One turning vector, and how many steps it has turned
The counts run from 0 to 105.
13.5,49.2,-18.3,-0.3,0.9,15.4,-19.8,-0.8,-8.3,11.3,16.5,25.1,5.8,5.2,19.6,10.0,4.0,-8.1,12.2,21.2,27.3,5.6,6.6,-21.4,-10.5,-6.4,41.4,6.4,-20.5,6.6,5.1,-14.6,-1.0,-11.7,-27.7,5.4,25.2,-23.7,14.2,-35.1,-23.0,-10.6,-15.3,-4.0,3.2,-9.4,0.8,-11.5,3.5,17.6,9.9,-3.6,-24.7,-14.2
32
20.4,20.4,-18.1,-1.8,26.7,11.5,-1.4,-10.5,2.8,-0.5,8.4,28.4,-10.7,22.2,8.3,9.5,0.8,0.2,-3.2,-22.3,16.5,17.3,7.5,-6.4,14.5,17.9,8.7,28.9,11.0,35.2,2.7,28.0,-20.0,-24.9,-25.7,22.3,13.2,16.2,5.4,-36.6,1.2,-7.3,3.1,-32.1,-4.7,-9.1,-3.1,4.4,3.7,-11.1,-22.9,-23.9,-32.6,13.2
5
14.4,-13.8,-13.6,10.9,21.9,5.5,1.9,-37.8,20.9,-4.2,1.9,2.1,-5.1,9.3,15.4,-12.2,-11.0,-13.0,35.9,5.0,17.0,-4.2,24.9,-0.8,13.1,7.0,29.1,5.2,17.8,8.0,21.7,11.9,-34.4,-31.6,-9.3,21.5,10.7,24.3,-7.3,-35.2,7.2,9.0,-12.8,-25.5,-17.5,-11.8,-5.2,16.2,0.4,-2.8,-20.9,-8.7,-10.0,19.4
77
-1.4,33.3,16.6,6.2,14.8,-3.8,14.1,-0.2,-0.4,25.7,0.0,0.7,30.2,-0.8,18.5,10.1,39.3,-1.4,-15.2,-11.6,1.4,27.1,-9.1,-5.0,-11.6,-3.6,14.0,15.8,-19.2,19.1,15.9,7.3,-8.7,-25.6,-15.8,10.1,14.1,-23.8,33.9,-24.1,-1.0,15.5,5.2,-9.8,-5.4,-21.5,-9.0,31.6,19.2,-19.9,2.3,-16.2,-29.3,5.6
60
-12.4,21.0,17.9,15.3,19.1,-11.7,9.9,-7.1,-0.3,25.4,-8.3,-18.9,30.4,-6.1,34.0,-1.7,41.1,-5.5,2.3,8.6,5.3,21.1,12.8,-16.1,-22.1,-17.0,23.9,12.4,-3.8,0.1,17.5,7.5,-6.9,-31.3,-25.1,7.8,8.2,-18.2,19.9,-28.5,18.6,19.7,-0.5,-6.7,-22.2,-23.0,-14.6,17.7,1.2,-14.6,-3.5,-5.2,-2.9,8.2
24
8.9,-12.6,-4.8,13.4,34.6,-2.5,3.5,-35.4,14.3,-4.6,-14.2,1.7,-8.7,16.1,17.6,-15.6,1.8,-13.9,31.4,4.6,15.2,6.5,30.8,-8.1,7.4,2.4,19.0,12.5,14.2,13.7,20.5,14.2,-35.1,-28.6,-6.2,17.8,5.5,17.3,-5.8,-37.2,18.6,3.3,-14.7,-31.4,-25.3,-1.6,-9.6,19.3,-2.2,0.2,-19.1,-2.7,-4.1,25.9
79
8.9,-10.1,18.0,14.5,7.3,1.7,17.9,-17.7,-21.7,7.4,-16.2,12.7,0.3,-9.1,-7.8,-10.4,26.6,-15.3,21.7,36.9,5.9,12.5,29.9,-25.5,1.3,-20.6,3.1,-24.9,17.8,20.1,11.0,-14.7,-6.8,-36.6,1.8,12.1,19.4,-22.6,35.6,-22.6,-6.6,-1.3,4.8,-13.9,1.1,7.9,-14.9,15.8,-36.1,2.0,-13.4,-4.7,-9.0,-2.5
52
17.7,-10.3,-15.9,8.8,12.9,8.5,-0.3,-37.7,21.8,-0.8,6.3,0.4,-3.8,2.4,13.3,-12.6,-15.4,-14.8,37.6,5.5,18.1,-10.7,25.6,-0.3,12.7,9.7,34.5,3.0,20.3,11.4,22.5,8.5,-30.8,-34.8,-10.4,26.1,10.8,23.9,-5.5,-35.2,0.9,5.7,-17.2,-22.8,-12.4,-16.5,-6.0,16.7,-0.2,-2.6,-21.3,-11.0,-15.2,11.3
76
9.4,-5.4,-7.5,1.2,31.5,6.5,3.3,-13.9,-5.1,-8.0,-14.1,13.9,-33.3,13.8,5.9,-22.0,-0.2,-15.6,17.5,2.3,5.8,8.7,24.8,-31.6,5.5,-4.3,2.7,8.5,16.7,17.9,-6.8,22.2,-29.3,-32.1,-11.1,15.6,20.1,17.0,-4.4,-23.7,38.5,10.0,-0.2,-26.4,-20.0,21.8,-0.7,-0.7,-20.1,-17.9,-31.9,-9.9,-11.9,2.2
45
-0.1,41.3,13.3,1.5,16.0,-3.9,11.0,3.2,-1.8,28.2,4.8,-1.7,25.8,4.6,21.4,10.7,39.1,-3.3,-17.1,-14.2,1.5,30.3,-10.5,-9.8,-15.2,-4.9,14.5,21.5,-21.4,21.6,8.8,11.1,-7.7,-27.1,-17.4,6.6,19.9,-19.1,27.9,-24.0,4.7,11.6,2.6,-9.8,-2.4,-21.9,-6.5,25.3,19.5,-22.4,2.6,-19.4,-29.5,1.3
61
9.9,34.4,-5.7,-6.4,13.4,16.4,-1.6,6.5,-5.7,14.9,13.0,12.1,13.7,-2.2,26.1,2.9,19.8,5.9,-22.1,-16.5,9.2,15.7,-7.7,-9.0,-5.7,8.1,20.5,18.8,11.1,10.9,-0.7,19.5,-2.6,-29.8,-48.0,21.7,21.5,3.9,16.4,-20.9,16.7,19.9,14.0,-12.1,0.3,-16.0,-9.9,0.8,4.1,-35.5,-18.3,-13.5,-34.4,-5.3
99
21.9,-2.0,-14.9,-16.3,11.3,0.7,-3.9,-7.8,-2.0,3.9,-12.6,23.0,-32.0,6.4,-14.8,-14.4,2.5,-26.9,11.0,6.9,-7.4,15.1,25.9,-29.5,12.6,-5.3,4.2,9.1,11.2,38.5,-12.5,17.2,-32.1,-41.8,8.5,1.3,27.2,-11.2,9.2,-20.7,19.0,-18.9,-8.8,-29.9,1.7,14.5,6.4,4.5,-21.6,1.5,-11.4,-15.2,-16.9,-21.4
11
28.1,20.1,-29.7,-9.4,-1.1,5.8,-18.7,-12.5,-5.5,11.3,12.0,29.7,-10.7,8.7,11.7,0.2,2.8,-20.5,6.0,11.2,0.3,9.4,22.2,-15.7,19.0,-0.1,29.9,24.7,29.2,24.6,-11.2,12.9,2.0,-34.9,-32.1,5.1,29.7,-1.9,15.3,-34.0,4.2,-20.3,3.1,-15.8,12.5,-3.4,-4.5,-18.0,-4.8,3.5,-5.7,-7.3,-17.2,-29.5
105
17.6,-17.0,0.3,-6.2,-2.7,1.1,5.8,-14.7,-1.4,6.9,-9.6,11.0,-20.1,-11.1,-20.7,-21.1,5.5,-30.0,22.2,23.0,-8.3,2.3,25.6,-28.5,13.7,-11.7,10.7,-17.2,6.9,28.7,-2.5,-0.8,-30.1,-43.1,22.1,6.4,31.5,-15.8,18.9,-17.0,12.0,-7.3,-14.4,-18.8,5.7,9.5,5.5,14.6,-22.4,-2.4,-11.8,-13.1,-17.9,-24.0
14
5.3,25.7,24.8,15.2,2.8,21.6,16.9,4.6,-17.8,4.8,2.3,9.8,13.5,-14.8,1.9,-1.3,22.3,-4.5,5.7,15.3,23.1,9.8,-9.3,-22.4,-23.4,-12.3,15.0,-28.7,-23.5,11.5,12.7,-24.5,-11.5,-21.8,-0.5,24.0,28.5,-25.9,36.8,-15.5,-16.4,28.6,-0.9,0.1,0.6,-0.4,-1.8,22.9,-10.2,-15.4,-7.2,-14.8,-37.8,-0.4
92
-8.3,38.1,11.0,10.8,17.9,-11.0,-1.8,2.8,-4.3,28.1,-3.6,-10.2,26.2,0.5,39.0,3.4,41.6,-4.7,-2.4,12.0,12.7,26.0,10.6,-23.6,-21.3,-16.2,25.8,17.7,-12.3,0.4,10.6,6.8,2.4,-26.5,-35.6,-0.5,9.7,-20.1,15.2,-30.3,19.5,9.8,-2.8,-6.4,-18.4,-17.5,-14.4,2.5,0.0,-6.4,-1.7,-2.8,-1.5,4.5
26
19.4,32.2,-31.1,-14.3,-14.8,16.6,-25.2,-1.6,-0.6,19.8,21.4,4.5,-3.8,-7.0,11.3,-2.8,-10.6,-19.9,11.1,12.9,11.2,-6.8,11.2,-27.3,3.3,0.4,45.3,10.9,-1.1,14.2,-11.3,2.8,-7.5,-32.5,-25.2,8.7,33.1,-9.2,0.0,-28.4,-3.0,-2.9,-16.3,-5.8,10.3,-9.9,14.5,-19.4,1.6,-3.8,-4.4,-18.2,-27.8,-36.3
69
18.7,18.0,-20.6,3.9,12.5,29.2,-4.6,-19.3,12.8,-10.6,21.0,22.2,-13.9,9.8,6.7,-5.3,-21.6,-11.1,19.0,-6.7,25.1,-4.9,-5.9,1.8,9.3,14.3,34.6,4.5,-10.2,17.9,10.5,2.6,-28.9,-17.1,-9.8,27.9,25.9,18.2,0.1,-30.4,-15.1,13.6,-17.6,-15.7,-0.7,-4.3,7.4,15.6,17.1,-10.1,-13.8,-16.8,-43.1,1.3
38
12.0,52.9,-13.5,1.0,2.8,8.3,-20.2,1.8,-12.6,12.7,12.5,20.4,7.9,7.4,21.3,12.7,12.5,-6.8,6.0,23.6,27.3,9.8,5.9,-26.0,-15.1,-8.5,36.3,7.8,-20.2,8.3,5.3,-9.5,4.9,-13.3,-32.6,0.8,24.7,-26.9,13.7,-35.6,-14.5,-8.7,-13.8,-4.8,0.3,-9.9,-1.7,-15.5,0.1,15.8,11.3,-3.3,-19.0,-14.6
31
18.3,23.6,-14.5,3.2,23.6,19.1,-0.4,-15.4,2.2,-2.0,13.5,23.3,0.1,15.3,11.3,14.3,-0.7,8.5,0.4,-17.9,24.2,12.0,0.0,1.1,9.0,18.6,13.4,22.7,10.0,27.8,9.5,17.4,-12.6,-21.1,-32.1,31.3,13.6,18.5,11.4,-36.2,-17.6,6.3,3.4,-24.7,1.1,-15.1,-7.2,5.8,3.9,-12.0,-18.5,-23.5,-39.6,18.7
3
11.7,47.3,-25.1,-14.3,-10.3,7.4,-23.4,9.9,-4.5,25.8,18.7,8.9,1.7,-1.3,17.9,3.3,3.1,-16.4,-5.6,8.0,5.5,8.6,3.7,-32.3,-7.4,-2.6,36.8,17.9,-11.8,16.8,-13.5,8.8,-4.2,-31.4,-24.2,2.1,32.9,-15.2,4.4,-26.1,9.2,0.8,-11.8,-4.6,7.5,-9.5,12.3,-16.2,5.6,-7.8,1.6,-17.6,-26.1,-35.0
67
6.3,-5.5,26.6,16.9,7.7,3.1,23.7,-16.0,-16.1,8.2,-10.1,7.8,18.1,-10.7,-3.8,-4.1,33.2,-14.0,15.4,28.1,7.7,15.6,18.9,-14.7,-3.3,-17.5,3.8,-24.7,7.7,21.2,21.2,-18.1,-6.1,-35.6,4.2,13.0,18.0,-24.8,46.8,-23.9,-18.6,4.5,3.6,-12.0,2.7,-6.1,-15.6,29.6,-20.8,0.6,-7.5,-8.9,-18.4,3.2
54
3.8,32.0,11.0,5.6,12.1,20.1,13.0,5.2,-6.2,8.4,13.0,4.6,22.2,-13.1,18.0,1.9,19.5,7.9,-13.6,-11.4,15.6,12.3,-18.4,-8.7,-13.2,3.2,19.2,-5.6,-7.5,8.9,11.1,-0.2,-7.2,-27.9,-30.9,33.0,23.3,-6.2,27.5,-17.9,-2.8,35.4,8.3,-2.6,1.5,-14.3,-4.9,18.3,7.5,-35.6,-18.8,-17.1,-41.8,0.1
96
11.0,34.9,-10.5,-5.4,14.0,10.1,-5.7,6.3,-5.2,14.2,13.9,16.3,11.0,-2.5,25.6,3.9,18.9,2.3,-20.0,-13.7,6.1,18.5,-2.4,-11.5,0.1,9.0,24.1,24.1,14.1,10.9,-5.8,20.5,0.5,-34.3,-51.6,18.9,24.3,3.5,13.9,-23.7,18.8,10.9,16.0,-13.4,0.1,-14.2,-7.9,-8.2,4.0,-29.7,-18.9,-10.9,-29.3,-11.3
100
10.0,-10.6,16.0,12.9,7.0,2.5,13.9,-17.8,-24.4,4.7,-15.7,13.8,-6.4,-3.1,-7.3,-13.6,24.8,-18.6,22.7,36.7,6.2,12.4,31.3,-34.1,-1.4,-19.6,2.0,-22.9,22.8,20.2,6.1,-9.0,-5.8,-33.7,-1.6,10.4,19.6,-20.5,29.8,-21.4,2.1,-2.0,3.7,-15.5,-3.9,11.0,-11.2,7.3,-37.7,3.8,-13.6,-4.1,-6.2,-7.4
51
19.6,13.5,-20.1,6.1,17.0,28.3,-4.5,-20.2,13.4,-10.7,15.9,18.8,-18.4,10.1,7.5,-8.2,-23.6,-9.8,15.6,-11.9,22.1,-4.8,-0.5,-1.9,6.0,16.9,32.3,4.1,-9.4,18.9,9.5,6.0,-33.6,-19.9,-9.8,30.6,25.5,25.6,-2.2,-29.0,-5.1,14.8,-13.8,-19.0,-5.7,-1.8,5.8,14.9,13.4,-12.7,-16.9,-17.5,-42.9,5.5
39
3.3,18.6,22.2,12.9,14.3,7.2,6.2,0.7,-24.9,-0.5,-17.7,15.7,-9.7,2.3,-3.0,-9.1,26.1,-15.8,14.6,32.8,13.1,20.9,15.9,-39.5,-21.6,-26.1,3.6,-24.9,-26.7,19.1,6.0,-21.3,-13.4,-18.3,10.3,3.5,25.1,-36.2,28.3,-21.3,-1.7,3.7,-8.9,-8.4,-10.5,18.0,0.1,15.3,-23.8,7.5,-0.2,-4.0,-19.0,-4.7
88
2.8,-0.9,5.0,13.5,42.3,-10.4,5.3,-22.8,0.8,-2.7,-24.1,10.6,-17.6,22.8,13.2,-13.9,19.1,-14.8,24.3,12.0,9.8,21.8,34.6,-27.4,-3.2,-12.7,5.4,12.1,0.3,17.0,13.5,13.5,-30.3,-23.5,-2.3,1.0,7.8,-1.5,2.9,-32.0,28.4,-1.3,-10.6,-29.5,-31.2,11.0,-11.1,15.9,-12.7,6.8,-10.4,2.8,2.3,19.2
82
-0.3,50.3,-2.1,-7.1,10.2,-2.5,-0.4,10.4,-5.2,30.1,8.3,1.7,17.9,2.3,23.4,11.1,30.8,-5.6,-21.2,-12.7,0.8,26.5,-7.0,-20.3,-16.0,-2.6,23.2,26.4,-23.1,18.0,-2.6,12.8,-5.9,-28.0,-25.9,1.8,25.6,-18.6,20.1,-26.4,10.4,7.4,-0.7,-5.5,-2.5,-14.8,2.1,6.4,20.1,-19.5,1.1,-16.8,-29.8,-10.5
63
5.5,34.5,6.0,5.3,13.0,19.4,6.8,7.8,-3.5,10.1,13.0,8.6,19.8,-8.1,20.6,2.6,21.6,8.5,-16.5,-15.6,17.3,11.5,-16.3,-4.9,-13.2,6.9,19.3,2.1,-1.8,10.8,8.0,8.0,-5.3,-29.6,-38.4,27.9,24.0,1.1,21.9,-20.4,3.9,29.9,8.6,-3.2,-2.0,-15.5,-8.1,12.7,4.6,-36.1,-20.0,-17.6,-39.4,1.3
97
8.8,0.9,28.5,18.6,7.9,3.7,28.1,-13.8,-14.1,12.0,-8.0,6.4,22.4,-11.4,-5.1,-0.9,34.9,-10.3,10.9,25.1,6.9,16.3,10.1,-7.1,-3.2,-12.9,4.9,-21.3,3.6,22.9,24.8,-17.6,-6.7,-32.4,1.6,14.2,15.6,-23.4,47.7,-27.4,-23.1,8.0,4.1,-8.0,4.9,-10.4,-16.5,31.0,-11.2,0.9,-5.2,-9.3,-21.2,5.8
55
14.7,4.6,-18.2,3.1,26.5,21.3,-1.1,-20.6,11.9,-10.6,6.2,15.1,-23.8,15.7,8.8,-15.3,-17.8,-6.6,14.7,-15.1,16.1,3.4,4.9,-9.6,7.5,15.0,19.3,11.1,2.5,20.7,4.6,18.6,-39.6,-27.0,-11.4,28.5,22.4,28.4,-6.6,-25.7,14.7,17.7,-9.2,-24.9,-16.1,6.5,3.1,14.3,7.4,-21.4,-27.8,-16.9,-35.5,9.3
41
